In the rows, 128 means zero.
Named moves (each a turn or a mirror), then the moves between two rows, first move first; the first pair answered:
z_21 (before |-> after):
[111 130 113  92 127  78 123 145 128  99 127 120 119] |-> [106 128 114 103 124  79 120 148 139  93 133 117 124]
[124 124 117 107 131 113 136 132 122 141 122 122 111] |-> [112 120 118 135 127 116 127 140 154 127 133 119 128]
[152 131 129 183 123 180 116 125 128 146 122 138 132] |-> [164 137 130 158 122 183 126 121 101 158 113 139 114]
[109  97 144 137 117 156 144 146 150 151 113 150 126] |-> [116  98 141 121 118 157 151 146 135 156 107 150 116]
z_721 (before |-> after):
[143 163 116 134 113 134 114 104 154 147 148 109 107] |-> [125 148 127 137 107 137 126 121 183 143 151 114 125]
[139  98 134  99 137 100 145 109  88 153 124 131 126] |-> [115  92 129 103 135  73 137 123 118 123 139 121 141]
[165 131 133 107 143 147 123 111  88 129 142 127 104] |-> [120 111 130 120 137 107 123 146 148  86 166 117 139]
z_891 (before |-> after):
[128  66 139 191 124 133  90 143 143 123 136 113 137] |-> [108  57 138 159 122 102 107 163 155 109 136 114 142]
[130 128 114 129 124 148 126 140 134 139 126 127 140] |-> [127 130 112 133 127 144 121 141 137 133 130 125 142]
[129 139 127 149 125 129 111 111 125 110 135 128 131] |-> [116 133 125 128 125 110 120 124 128  97 138 128 135]

(2 to 4 moves a pair)
[119 108 137 128 129 142 166 159 133 128 125 162 172] |-> [151 128 129 133 133 162 151 128  86 153 118 161 144] | z_891 then z_891 then z_21
[150 131 130 125 127 158 147 114 101 153 111 131 113] |-> [149 141 118 131 131 148 127 105  92 140 117 125 107] | z_21 then z_891 then z_21 then z_891
[135 117 123 119 114  96 156 127  81 150 108 161 120] |-> [135 133 105 137 119  79 119 111  79 129 121 144 113] | z_21 then z_721 then z_721 then z_21
[101 152  74 117 129  69  70 155 121  80 152  85 133] |-> [114 153  77 176 128 114  50 140 139  92 158  84 144] | z_721 then z_21 then z_721 then z_21
[120 111 138 147 127 134 136 144 146 120 136 129 141] |-> [120 110 138 124 126 125 150 149 139 122 132 131 136] | z_21 then z_721 then z_721 then z_21
[127 107 141 192 127 181  88 115 154 152 142 126 149] |-> [146 102 156 146 127 198 130 119 122 187 116 144 133] | z_721 then z_21 then z_721 then z_721
[143 186 144 128 112 110 101 122  76 150 119 140 114] |-> [109 159 156  88 110  81 143 168 113 137 120 150 134] | z_721 then z_21 then z_721
[132 104 134  71 139 103 150 153 107 148  95 130 119] |-> [154 102 149 117 135 157 142 140 113 180  89 140 124] | z_721 then z_21 then z_721
[129 134 110 173 118 141  93 118 140 123 137 146 139] |-> [146 126 125 114 121 152 140 124 103 157 107 164 120] | z_721 then z_891 then z_891 then z_721
[135 143 105  96 134  94 120 112  92 112 124 110 105] |-> [147 111 149 129 123 171 165 129 135 159 109 142 137] | z_21 then z_721 then z_21
[154 142 108 166 121 155  72 107 136 120 133 113 119] |-> [139 133 109 170 120 141  78 123 163 106 142 114 136] | z_721 then z_721 then z_721
[131 149 110  92 116 105 103 114 105 138 146  85 101] |-> [131 136 122  68 115 114 134 130 106 152 131  97 104] | z_721 then z_21 then z_721
[120 153 113 199 132 125  75 103 135  97 144 106 147] |-> [ 95 105 150  77 127 104 189 166 139 124 104 140 154] | z_891 then z_21 then z_721
[115 114 141 182 125 161 121 147 185 116 145 134 175] |-> [151 122 151 176 126 203 135 129 147 158 126 146 155] | z_721 then z_721 then z_721
[ 96 127 126 183 118 126 105 140 183 114 147 121 173] |-> [120 118 151 182 118 176 136 137 169 160 125 140 166] | z_721 then z_721 then z_721
[107 111 121 141 124  94 145 119 156  78 121 146 148] |-> [119 102 136 107 125 112 181 124 134 110  99 161 137] | z_721 then z_721 then z_891 then z_721
[125 139 122 162 140 120  91 126 119 108 143 126 128] |-> [138 129 139 110 139 135 145 137  92 145 115 146 113] | z_721 then z_891 then z_21
[125 123 136 141 112 142 154 128 155 132 122 129 144] |-> [139 132 132 153 114 151 142 114 141 138 122 127 135] | z_721 then z_721 then z_721 then z_21
[101 112 149  90 133 114 171 150 124 129 109 126 145] |-> [109 116 155 167 129 156 138 136 154 132 125 126 162] | z_891 then z_21 then z_891
[136 163 123 114 136  87  97 135 143  96 138 142 121] |-> [167 157 148 146 130 154 116 121 138 146 121 165 128] | z_891 then z_21 then z_721 then z_891
[155 148 135 166 102 167  88  81 118 147 122 126 138] |-> [144 126 155 160  99 183 121 103 146 161 117 142 155] | z_21 then z_721 then z_721
[126 118 132 160 122 154 126 121 145 128 132 125 132] |-> [107 117 125 138 123 120 129 132 150 107 140 116 135] | z_721 then z_721 then z_891
